Named turns come first, each shown by rows before and after it. Which turns, in which order, take the first row of each pair that follows to the second? Write the first one first, as in the answered first pair.
J_526 (before |-> after):
[ 0  6 13 -3  5 16  6  9  3  0 -2  1 12  7  3] |-> [-1  4 10 -5  3 16  9 10  5 -3  0 -5 12  9 -1]
[ -9  15  19 -32 -11   0  10   8  -4   4  -4  -4   7   7  11] |-> [ -8  10  18 -35 -13  -3  13  10  -4   1  -2  -4   9   6   6]
[ 17 -15  -1  -7   2  -3   2   9   3   0   4  27  -3  -9  10] |-> [10 -1  6  2  8  7 -8  4  1  7 -3 24 -7  0 25]
[ -1 -10  -4   5 -10  -7   2   0   6  -7   3  -9  -8   0  11] |-> [  2 -11  -5   5  -9 -10   4   2   5  -7   4  -1  -8  -4   9]
J_112 (before |-> after):
[ -7   0  12  -4   2   0  -3  16   2  -3  -3 -19   9   5   4] |-> [ -8   1  13  -6   0   0  -3  13   3  -2  -1 -18   7   8  10]
[  7   6  11 -12 -10 -12   3  -3   0   8   8  31  -6   6  10] |-> [ 12   4   9  -6  -5 -13   2   7  -2   2   1  34   0  -2   2]
[-1 -8 -1 -7 -2 -9  5  3  5 -8  7  1 -1  3 11] |-> [ 0 -8 -2 -7  0 -8  4  5  4 -9  4  5 -1  1 10]
[ -4  -5   3 -14  -9  -4  13  18  -4 -13  -1  -9  13  -2 -14] |-> [ -8  -4   3 -17 -12  -2  13  13  -4 -11   1 -15  11   3 -11]
J_121 (before |-> after):
[-6 -1  2 -4  3  0 -4  4  0 -6  1 -7 -2  0  9] |-> [-6  6  6 -2  4  1 -4  5 -3 -2 -2 -1 -1 -2  9]
[  1  -3  -3 -11  -5  -3   6  -1  -5  -2  -2  -5   5  -1  -3] |-> [ 1  1  0 -9 -5 -4  5  1 -6  0 -6 -1  6 -3 -3]
[  8  -2  -5  18 -11  -4  -1  -1  -4   5   4  19   1 -17  -7] |-> [  9 -18 -14  15 -11  -5   2  -2   4  -3  10   6  -3 -12  -7]
[ -3 -16 -14  15   7   4  -5 -15   5  -4   4  -8  -6   2   5] |-> [ -2 -18  -2   5  15   2  -2   6   9 -15  -6  -9  -1   7  12]
J_586 (before |-> after):
[  0   4  10  -3 -10   4  -1  16   0  -3  -9  -6  -1  -2  -3] |-> [-1  3 10 -2 -8  5 -2 17  1 -4 -8 -5 -2  0 -1]
[ -4  -2  -1  -4   4   3   4   6   3  -4  -5 -12   2   8   2] |-> [ -4  -1  -3  -5   1   3   4   3   1  -4  -3 -13   3   6  -2]
[ 11  -6   0  -1  -2 -20   7   8   4  -1   7   5  -8 -18   4] |-> [ 13  -8   1   1   5 -19   4   8   6  -1   6   6 -11 -14  10]
Now pairs of rows:
(2 to 4 turns a pair)
[  1 -12   4   6  16  -7  -4  16  -3 -12  -8   3   4  -3  -5] |-> [  4 -13   2   7  10 -11  -2  11  -6  -7  -4  13   3  -9 -10]	J_112 then J_112 then J_526 then J_526
[-12  18   8   5  -3  15  -8 -16  -7  15  -3  -5  -4   8   3] |-> [ -8 -12  -2 -17 -13   4   6  -1   4  -7   6 -22   1   6 -14]	J_112 then J_526 then J_121 then J_526
[ 11   7  11  -1   6 -13   3   0  -2   1   4  26  -6 -11  -3] |-> [ -5  -6   5 -12  -5  -9   9   0   5 -12   9 -22  -1   0 -19]	J_526 then J_526 then J_526 then J_526
[  6 -12   3  -3  12  -2   1  14   9 -11  -4  -7   1   4   3] |-> [ -1   0   7  -6   4  -2   1  15   2 -11  -6 -15   8  -1  -7]	J_121 then J_526 then J_526 then J_526
[  7   0  -9  11  -5  -6   6  -6  -3   5   5  24  -1 -16 -14] |-> [  2 -21 -13  -6  -3  -6  12   8  10 -15   5 -10   2  -1 -12]	J_121 then J_121 then J_112 then J_112
[ -4  -2  -3  -3  -1   6  -1  -6  -1   1   2 -15   6  -3  -4] |-> [ 5  1  3 -6  4  2 -3 -4  1  6  3 10 -1 -2 14]	J_112 then J_112 then J_112 then J_112
[ 2  7  7  3  6  3 -5  6 -1 -2 -2 -1  2  1  3] |-> [ 8  0  3  0  3 -3  0 10  1 -6  0  5  3 -5 -4]	J_526 then J_526 then J_526 then J_526
[-10   6   5   6   2  14  -7 -17   1  15   7 -11 -10  16  20] |-> [ -3  -3   1   6   5  11  -7 -14   6  13   9  -2 -14  15  28]	J_112 then J_121
[  6  12  -4  -6   1  -4  -5  -6  -2  11   7  14 -11  11  14] |-> [  9   1  -5  -7  10  -4  -6   2   4   2   3   6 -12  17  20]	J_121 then J_121 then J_112 then J_526
[  3  -2   6 -16   6  -5   0   2   8  -3  -9   3   1   7  16] |-> [ -5  -6  -4  -8   0   0  -2 -17   7   1   1 -11  -4  10   9]	J_121 then J_121 then J_526 then J_121
